The rows below fall into families. The same turns and mirrors carry the whole set onto itself and the rows of a family onto each other. For each named row, which other rows are in its family? Write them in the order they are listed.
These 27 rows form 9 families of 3 rows each.
goro: [  2.9   3.1 -13.4  -7.2   8.2  -8.7  12.9  34.7   4.8 -17.4 -20.2   1.7
   7.9  -8.8 -29.8   5.6  -5.5  16.6   1.9 -16.4   7.9   0.1   0.7  -7.8
  12.3 -13.7   9.1 -11.6 -21.3 -10.1 -18.6  14.4  -4.1  17.9  33.3   6.7
 -54.5  35.0  -1.1   6.8 -12.8  13.7 -14.5  -4.0 -27.4]
kisi: [-15.6   3.1  -7.4  15.0  -1.2 -12.6  23.4  20.0  -3.5 -13.2 -16.2  17.6
  27.6  -7.3 -37.3  -6.3 -17.5 -14.3   4.0 -36.6   3.3   3.5 -27.9   4.5
   1.6   7.1  12.2  -0.5  -2.3 -18.4   1.5  -0.7  10.8  -2.8  34.9   1.8
 -43.9  28.3  27.2   0.1 -39.3  -3.7  -0.2 -11.4 -19.5]
Non: [ 16.1  12.0  -0.3  28.8  12.7 -11.8  -4.4 -25.5  -7.7  -0.9   7.9 -18.6
  -1.1  27.2 -20.9  -4.8 -17.3 -13.1 -12.5  18.7  -9.8   0.7  -1.2   6.0
  19.2  19.5  13.2   8.6 -27.2 -22.8  -9.8  28.4   4.9   0.0 -23.5 -14.8
 -10.2  -9.8  -9.2  -9.4 -17.5  -7.4 -34.9  15.0 -28.0]
Piza: [-14.4 -15.9 -21.0 -23.6   9.0 -13.5  -5.4  -6.0   8.6   4.3  20.2  11.7
  20.2  -3.1  -4.6 -26.4 -24.5  22.4 -15.3  -5.3 -13.4 -18.2 -23.2   5.7
   6.7  19.0   8.5  -4.0 -10.5  -9.3  16.2 -24.4  -5.8   8.3  -6.6 -18.8
  17.2   4.6   2.9   2.3   8.1 -23.2   6.8  -7.9  23.5]
fipil: [  9.2 -23.3 -27.7  28.7  23.3  -5.0 -11.5 -23.5  -2.0 -18.4  24.0 -23.2
   3.6  33.6 -18.0  -8.5 -13.1  -9.6  -2.9   9.3 -13.2  -6.0  -7.7   6.8
  29.3  30.0  13.2   5.7 -15.9 -20.6   2.2  36.5   7.7  -3.3  -3.1  -5.5
  -4.7  -8.3  -8.9   2.8 -16.0  11.7 -15.0   3.6 -22.1]
kolad: [ -3.2   4.4 -12.4  -8.7   3.3   4.2 -11.5 -27.6  -9.7  -1.0   7.6  35.9
  12.9  -8.6  -0.8 -31.4  -3.2  25.4  -6.2 -14.0  -7.0  -1.2  -7.7  13.4
   1.4  -3.6  -3.5  -3.4 -17.1 -11.2   0.8 -12.9   1.6  -6.3   6.9 -12.7
   2.3   3.8  -0.5 -13.3  16.3 -18.3  29.4 -31.7  34.9]
zar: [ 16.2   2.9  -1.3  17.7  13.0  -8.3  -3.0 -35.7  -8.7  -4.0  -7.8 -18.1
   1.4  41.9 -24.2 -19.1 -15.2  -4.1 -15.0  12.0  -6.6   6.5  -2.6  -2.5
  13.3  19.5  18.9  14.0 -31.2 -14.3 -13.5  21.5  15.5  18.5  -4.1  -6.5
 -16.1 -34.1   7.9 -16.5  -5.8   4.8 -12.1  17.8 -10.7]
Gudo: [ -4.6  10.8  -1.7 -39.7  20.0 -11.7 -12.4 -21.4 -10.5  -8.4  13.3  10.6
   0.5   7.9 -22.0 -27.5  -4.3  26.9   1.6  -2.7  -7.7 -10.0  -6.0  22.0
  -4.4  16.2 -13.1 -21.4  -1.9 -12.0 -11.0 -38.6  -3.1   9.1  -4.2  -3.3
  15.6  17.5   2.6  -0.6  -3.2  -5.5   8.2 -13.6  16.8]
met: [-12.9  14.7  -6.7 -27.6  17.3   0.0 -17.4 -16.1  -7.7  -0.3  -3.5  29.2
  19.7 -16.7 -14.9 -26.5 -13.9  15.8  -6.2  -2.4 -18.6  -1.1  -1.4   9.5
   2.2   3.9 -17.1 -11.5 -23.7  -2.6   4.3 -27.5  -9.7  32.6  -2.4 -12.9
   2.8  20.0   5.7  -4.4   9.6 -19.8  23.2  -4.0  20.8]
bil: [ 19.5   8.5  -0.1  41.1  -4.2  -5.0   9.0 -22.7  -7.6 -21.3  -1.0  -8.5
  11.8  27.6 -24.3  -5.1 -14.6 -15.1 -13.6  10.9   4.6  -0.7   2.8  -1.3
  -1.2  34.9   7.0   7.4 -26.2  -6.4  -4.2  18.9   1.4  25.9 -14.4  -5.5
  10.1 -28.8  13.7  -7.5 -15.0  18.0   1.9  -0.1 -28.0]
kibaz: [  4.6  14.6  -8.4  20.5  18.2  -1.3  14.9 -20.6  -5.2 -10.1   7.6 -22.4
   6.3  17.4 -20.1 -11.6 -20.5   2.0  -3.2  16.7  -8.2   0.2 -17.0 -17.1
   0.6  22.6   8.3   8.8 -33.2 -11.0 -21.1  35.4   5.3   5.9 -10.7 -13.1
   7.1 -31.2  13.1  -5.6 -30.7   6.3 -16.3  22.4 -24.8]
radeb: [ -2.9   2.9 -25.1  15.9  -5.5  -6.1  26.7  14.9   5.2 -15.5 -19.2   2.2
  27.7 -17.8 -32.1  -7.7   0.1  11.8  -7.5 -15.3  16.2  -9.3  -7.4  22.1
   4.7  -4.5  35.7   1.0  -8.9 -25.8 -29.3  11.6   7.6  -2.2  38.2  -5.8
 -46.8  24.8   7.9   2.5  -1.4  11.0 -18.2 -19.9 -20.6]
Vul: [ -2.1 -16.6 -24.6   7.3  -2.0 -13.9  -0.4  26.1  -0.2 -13.8 -15.5  14.3
  17.8  -3.3 -10.5  -7.0 -19.9   7.0  -3.5 -10.1  -6.5 -26.9  -5.5  -3.8
  21.4 -21.1   6.6   2.4   0.3 -14.7  -7.2   3.5  -3.0 -14.7  37.7   1.8
 -46.4  33.2  12.3  26.2  -7.5  -3.9 -21.0 -14.1 -24.0]
timo: [  2.2  18.8   4.7   2.8 -11.7   3.6   4.6 -16.7 -10.0   1.0  25.9  26.8
  18.7  -9.7  -4.7 -18.6  -4.4  17.5 -14.1  -5.2   1.4 -16.7   3.2  10.6
  -1.4   8.3 -15.3 -16.9 -14.3 -13.9  10.8 -25.6   2.9  22.5   6.7 -12.1
  11.6  -4.2  16.6   8.2   6.9 -11.2  16.5 -35.0  28.8]
kiso: [ -2.2  22.1  -5.3  -6.4   3.9   9.3  -2.1 -19.1  -2.2  -3.1  16.6  15.8
   7.4 -11.4 -17.9 -22.6 -11.4  27.9   0.4   1.3  -7.5 -15.2 -12.1  -7.1
  12.7  -7.1 -25.4  -9.8 -22.3   0.9   1.2 -24.4 -12.6 -11.4  10.8 -14.4
  17.0   4.9   1.6  -6.7  -4.2 -23.4   9.5 -12.5  40.0]
veso: [ 16.3  -4.5  11.6  31.8  10.4   6.2   2.2 -12.3 -21.6 -16.9  14.7  -4.4
  12.2  24.8 -22.1 -12.4   5.1 -26.4  12.3  -0.6   0.0   0.3  -7.9 -14.4
  20.0  29.6  14.9   1.8 -13.6 -16.2  13.0   6.7  28.9   3.3   4.0   2.3
 -19.3 -20.4   1.7 -18.8 -35.0  -1.6 -16.7  17.9  -7.3]
Dugab: [ -3.8  -0.1  -4.4 -38.0  20.9   5.4  -6.3   1.0  -4.4  -9.4  13.3  16.8
  20.5 -15.2 -19.2  -9.9  -7.1  37.5   1.2 -12.6   6.4  -7.6 -16.5   8.7
   0.7  -1.1  -1.7 -19.8 -17.5  -6.5   4.5 -15.9  -9.5  17.1  -1.7 -24.4
  15.3  17.6 -13.1  -8.9  -4.1 -10.6  21.3 -13.7  29.2]
kudul: [ -7.7  16.0 -19.3  15.0  -8.9  -3.6  10.9  24.6  12.6  -9.3 -26.3   7.8
  19.4 -22.4  -9.8  -5.8 -11.2  -1.3   0.0  -6.5   5.9 -13.2 -10.6  21.3
   6.2 -10.3  13.6  -2.3 -12.7 -16.2 -14.8   9.9   5.9 -16.5  32.4  -5.5
 -29.9  41.3  -1.6   7.3  -5.6  -1.7 -35.2 -21.9 -30.5]
zelik: [ 10.1  -5.8   4.7   9.8  30.4 -10.3  -5.7 -21.9 -18.0 -30.2  -1.0 -16.5
   4.0  22.3 -17.9 -14.8   6.3  -6.8  26.7  22.9  -7.6   1.2   4.8 -12.9
   5.6  38.1  16.3  -2.7 -15.5 -18.1 -23.1  17.9   8.6  10.8 -14.7 -12.8
  -1.5 -10.1  -3.5  -3.0 -18.8  24.4 -26.6  -7.0 -24.0]
fenoz: [ -6.9   8.8 -24.2  21.9  14.5  -9.7   0.0  13.1  -3.4 -29.7 -22.4  11.6
  18.6 -31.3 -30.0  -0.6   2.4  -4.2  13.7 -10.9   7.8  -9.0   4.9  10.1
   6.7 -18.4   5.3  -3.2 -11.1  -8.4 -17.6  13.9   6.4  13.2  31.9  -0.9
 -43.7  47.1   5.0   8.1  -6.1   9.5  -6.5 -19.0 -36.0]
geti: [ -7.0  17.1 -15.6 -12.6   4.0  -8.9  -3.5 -12.2   0.8   9.1   9.3  30.7
  14.0  -8.2  -5.8 -28.6 -16.0  22.3 -11.1  -1.4 -26.7  -3.5  -8.5  19.2
   7.0  11.7 -20.4  -6.6 -19.0  -1.2  13.3 -16.9   0.1  -7.3 -13.6 -17.5
  11.8   8.5 -12.5 -18.0   8.1 -24.6   2.5 -22.2  24.9]
Vodo: [ -8.9  13.2 -31.5  14.3  -7.3   2.4  30.4  16.4   9.1  -7.7  -5.5   4.8
   7.0 -33.7 -32.1  -1.1  -4.3   9.9  -1.4  -8.2  14.8 -11.3  -4.8  -1.3
   7.5  -1.1   9.5 -17.6 -14.7  -8.4 -26.1  24.1   1.4 -19.4  32.6  19.5
 -35.4  33.1   0.0  11.1 -10.1   8.0 -12.4 -11.0 -24.5]
pumom: [-18.7   9.3 -23.2 -10.5   1.1 -21.2   5.9  24.8 -18.3 -26.8 -25.8  16.7
  -7.6 -10.3 -31.5 -19.6   6.1   4.9   5.2 -10.4   3.3   0.2  -4.0  -2.7
   5.9   4.7   7.1 -10.2   2.8  -4.6 -20.8  14.8   4.3   9.4  29.8   0.3
 -38.8  41.0   3.9  22.7 -13.9   4.7 -16.4 -28.5 -25.7]
tusim: [ 10.3   4.8  -6.0  16.0  36.3   0.0  -4.8 -27.9 -11.4 -18.6  11.5 -25.9
  11.8   9.7 -29.7 -10.0   0.6 -10.4  -0.9  26.1  -3.0  -0.1   2.8  10.5
  12.8  25.0  12.9  -2.9 -26.3 -15.4  -4.5  23.8  19.2  37.5 -18.2 -14.3
  -5.5 -12.1  -1.7  -9.7 -11.1  12.0 -12.6  22.2 -26.8]
nokod: [ 11.7  -5.7  -1.9  11.4  42.4  -2.4 -12.2 -23.5 -12.2 -17.6  11.5 -15.9
  -6.8  27.4 -12.0   0.2 -13.5   1.7  15.0   6.3  -3.9  13.6  -8.1  -5.5
   8.3  16.5   1.6  -7.8 -35.9  -6.2  -6.7  41.5   9.3  25.2  -7.4  -9.6
  -4.7 -20.3 -12.8  -8.7 -24.3  13.4  -2.0   9.2 -15.7]
rel: [ -9.1   6.2 -10.8  29.0 -21.5   3.2  23.3  13.8  -7.5 -12.2 -16.9  23.3
  29.8 -16.5 -37.8   9.8  -6.8  -3.8 -16.5  -9.8   7.6  -9.9   4.6  19.5
   2.6   9.6   6.1 -21.8  -8.4 -11.1 -27.5  17.7  -4.4   8.2  36.7   9.1
 -34.5  20.3  12.6  21.1  -4.6  10.3  -9.5 -25.2 -19.9]
Kasil: [  1.6   3.9   5.4 -13.3  10.0  13.0   3.6 -15.9  -7.1  11.1  23.2  31.6
  27.2  -9.8  -6.6 -28.6 -17.2   6.7   2.4 -28.3 -12.5   1.7 -13.1  18.1
   9.0  38.0   2.1 -23.4  -8.7 -24.6  12.1 -23.7   4.9  -6.0  -1.6  10.0
  -8.1   7.9   9.1  -7.4 -19.6 -10.2  22.1  -0.9  26.7]

Which other rows belong to the same family as Non? kudul, geti
Which other rows belong to the same family as Vul? Piza, fipil
Which other rows belong to the same family as Dugab? goro, nokod
Which other rows belong to the same family as met? fenoz, tusim
Which other rows belong to the same family as Gudo? zelik, pumom
Which other rows belong to the same family as veso? kisi, Kasil

